One turn sends every row of this set to another row. A few are shown first. Where does it send the rows asked after them?
Nazom: [ -7.4   2.1  10.5 -28.2 -17.8  -2.0 -18.7   2.5 -15.8   5.5  58.1 -10.0
  -5.5  -7.8 -11.0 -20.6 -18.0 -13.5 -27.7  -3.4]
Daro: [  1.0   7.9  33.5  19.5 -24.3   7.0   2.8  -3.1 -31.3  -9.8   7.4  -3.2
 -14.4 -10.0  13.9  -7.6 -29.5  15.1 -16.5  24.2]
pibe: [ 14.1 -10.3  15.3  33.4 -20.6   0.0  10.6 -26.1  25.9   5.1  14.9 -19.3
 -22.8  -6.8 -13.7 -14.9  -3.5 -13.6  -7.6 -15.6]
ninu: [ -2.3 -15.0  22.8  -0.3   6.5 -41.3  36.6  -0.5 -15.1  -5.6  26.9 -13.7
 -51.4   7.4  10.6 -16.1  11.2 -11.7 -22.1   8.4]
bal: [  4.8  -9.7   1.4  24.7 -11.5 -42.4  20.2  -6.6 -15.6 -26.8 -12.5   1.4
  15.7   7.4  16.9   7.2  -5.4  -4.0   6.4  -1.4]
sizo: [  6.6   8.2  26.7  16.9 -18.0   6.0  -5.0  -6.8 -25.5  -4.9   1.5   1.5
  -3.6 -10.0  18.6  -7.6 -28.6  14.5 -19.3  28.8]
sigof: [  7.7  -1.6  24.4 -28.1 -10.5   9.6  -4.0 -23.1 -10.8   6.9 -26.5   1.7
   3.4   5.8  10.2  19.9 -26.3 -13.1   5.3   3.5]
Rabaf: [-21.2 -18.5  -6.4 -28.5 -10.9 -34.2  27.8 -29.3  12.7  -5.6  33.9 -26.6
 -28.1  -9.7  -3.0  13.0 -20.9 -27.2   5.5   2.7]
Suma: [  6.9  22.5   5.5  -4.0  14.3  23.6  26.1 -14.1  10.1  11.2   9.5 -11.0
 -17.8  16.5 -15.9   7.7  14.4 -11.4  -3.8   0.6]
dobit: [  9.2  -8.5  12.9 -14.6 -29.3 -21.5  10.4  -8.8 -36.6  -8.8  31.7   5.3
  -7.1 -38.9  22.7   5.1 -37.4 -11.1  10.7 -15.9]
visi: [ 19.7  -4.5  12.9  32.1 -15.2  -6.2   5.9 -24.4  22.9  -4.7  13.7 -17.8
 -23.6 -10.0 -13.3 -18.8  -6.2 -14.8  -4.0 -20.1]
sabes: [ -1.0   6.8 -21.4  -7.8  30.6 -15.0  -8.0 -16.4 -24.6 -12.7   4.4  10.9
 -16.3   4.1   0.1   3.3 -33.3  -6.6  13.5   0.4]
volal: [ -1.1 -17.1  10.8   3.7   3.6 -56.4  26.8  -7.2 -14.8  -8.1  29.5 -17.3
 -38.5   6.2   8.8  -9.9  16.5  -3.5 -20.6  14.8]
gepip: [ -7.4   8.9 -23.3  -2.2  28.6 -18.5  -1.2 -10.7 -27.2 -14.2   6.6  16.9
 -10.4  -1.2   6.3   9.7 -24.2  -9.1  18.7   0.1]
Takep: [ -0.8  -4.5  18.3 -29.7 -23.0 -38.1  24.4   4.7 -37.0  12.2  12.1  18.4
   6.4  -7.5  -7.3  -7.3   8.2  -2.5  13.9 -27.1]
Kep: [  2.0  30.0  28.9 -31.9  -7.4 -41.6  16.9   8.2 -18.8 -11.5  11.4   1.0
  -0.8   1.6  28.0  19.7   3.9   2.4  -5.3 -14.1]
poka: [-20.0 -15.3  -9.0  -3.4  18.9 -14.5  12.4 -14.6 -13.1 -15.3   0.2  -0.8
   9.3 -17.9   9.6  -3.4  -8.9 -35.7  16.7  27.6]
Lak: [-16.9 -25.7 -15.3 -22.7  -4.4 -35.0  26.3 -27.1  10.9  -1.1  33.4 -29.0
 -29.0  -3.5  -4.1   8.9 -19.1 -31.3   4.6   1.5]
Nogen: [ -4.5  -2.0  11.0 -24.5 -17.3 -10.3 -21.9   1.2  -2.8   3.2  50.4  -1.1
 -16.3   3.9 -16.2 -23.3 -23.3  -8.3 -33.9  -1.2]
rokob: [  6.9  -9.3  34.4 -32.1 -30.2 -17.3  11.1   0.9 -15.2  14.6  14.9 -31.8
   6.7  16.3  -4.4 -18.4   4.2 -18.5 -17.3 -27.9]
vatok: [-16.2 -22.4 -10.3 -25.2   3.8 -32.2  28.8 -23.8  -5.9  -4.3  33.0 -26.9
 -24.3  -4.5  -6.6  13.5 -13.9 -37.7  14.2   5.3]
zev: [ 14.9  -5.4   6.0  35.1 -23.8   5.1   1.3 -30.2  18.0  -3.7  15.2 -18.9
 -16.3 -15.8 -14.0  -8.9  -0.1 -10.7  -8.6  -3.4]
goped: [ -1.1  -8.1  24.3 -26.7 -33.6  -9.6  19.6  10.2 -12.6  11.4   7.9 -37.8
   0.3  24.8  -5.6 -21.3  -7.4 -27.0 -15.6 -22.6]
Lega: [ -0.8  -8.8  24.1 -29.1 -31.9 -13.5  16.2  10.0  -6.7  15.0  15.7 -36.3
   2.0  20.5  -1.9 -18.0  -3.1 -30.4 -17.3 -28.2]
Ziret: [ -6.3 -12.5   2.7   2.8  21.4 -42.3  11.9 -23.0  -9.2  -8.1 -15.1  -0.5
   2.8  -6.0  13.2 -20.9   9.5   7.5  -2.5  17.7]
kom: [  1.8  23.4  -3.9  -8.1   6.3  23.6  25.9  -7.0  21.7  11.1  19.4 -12.4
 -22.6  14.3  -9.4   6.6   9.5 -13.9 -14.1  -0.2]
kilof: [  5.1  28.5  -7.3  -8.1   9.7  19.3  31.3  -3.6  20.6   2.4  19.9 -11.2
 -15.6  16.1 -10.2   5.0   6.9 -14.4 -10.1  -0.4]
rig: [ -3.8 -16.3  14.6   3.2   9.3 -46.4  32.2  -0.1  -8.5  -1.7  29.9 -16.0
 -45.6  14.5   6.7 -12.9  11.3 -14.2 -21.4  12.0]
Vep: [-12.7  11.1  -4.5 -16.6 -36.3 -31.1  -4.4  12.9 -33.5  -3.9  35.6  11.7
  -0.4 -32.6   1.5  -3.3   0.0  -8.8   5.9  -2.6]
Dono: [  7.8  25.2  32.9 -33.2 -11.9 -40.6  17.2   9.0 -28.0  -0.1  13.8   7.3
  -4.3  -2.1  27.6  19.9  -1.0   6.0  -2.8 -10.3]
liros: [ 40.7   5.2  18.1  -2.1 -35.8  -5.5  -4.0 -18.2  -1.4  11.2   0.7  -5.2
  -2.8 -25.3   7.5  -1.9  -8.9   2.1  -7.8  27.6]
Tel: [  9.0  -8.4   5.2  23.5 -14.4 -37.8  20.1  -0.8 -12.0 -32.3 -12.9  -6.1
  15.3  16.2  15.6   5.1  -8.0 -10.7   1.2   7.6]
kizar: [  8.2 -12.1  11.8  -8.4 -18.3 -18.6  13.9 -10.8 -36.4 -17.2  34.7   7.4
  -8.1 -35.3  17.4  -3.8 -38.3 -12.2  10.8 -25.2]
kur: [  7.4  -1.9  23.1 -37.8 -18.8   7.9  -1.6 -25.2  -7.6   2.5 -22.6   4.1
  -7.8   4.7   6.0  26.9 -22.6  -9.8   3.0  -1.6]
golo: [ 25.9  20.2  33.1 -16.1  -2.7  13.5  14.2  -8.3 -16.4  27.6   2.7  -0.9
  -4.2  -8.7  -4.3   3.4 -16.7 -13.1  14.9  24.9]
tedi: [ -6.4  -3.4   9.4 -23.9 -14.7 -10.8 -13.9   2.1  -3.6   9.6  57.7  -4.5
 -14.3   2.0 -12.0 -26.7 -19.8  -8.9 -34.8  -7.2]

kilof moves to Rabaf
liros moves to Ziret
Now these:
Daro moves to Tel
tedi moves to pibe
Dono moves to sigof
Suma moves to vatok

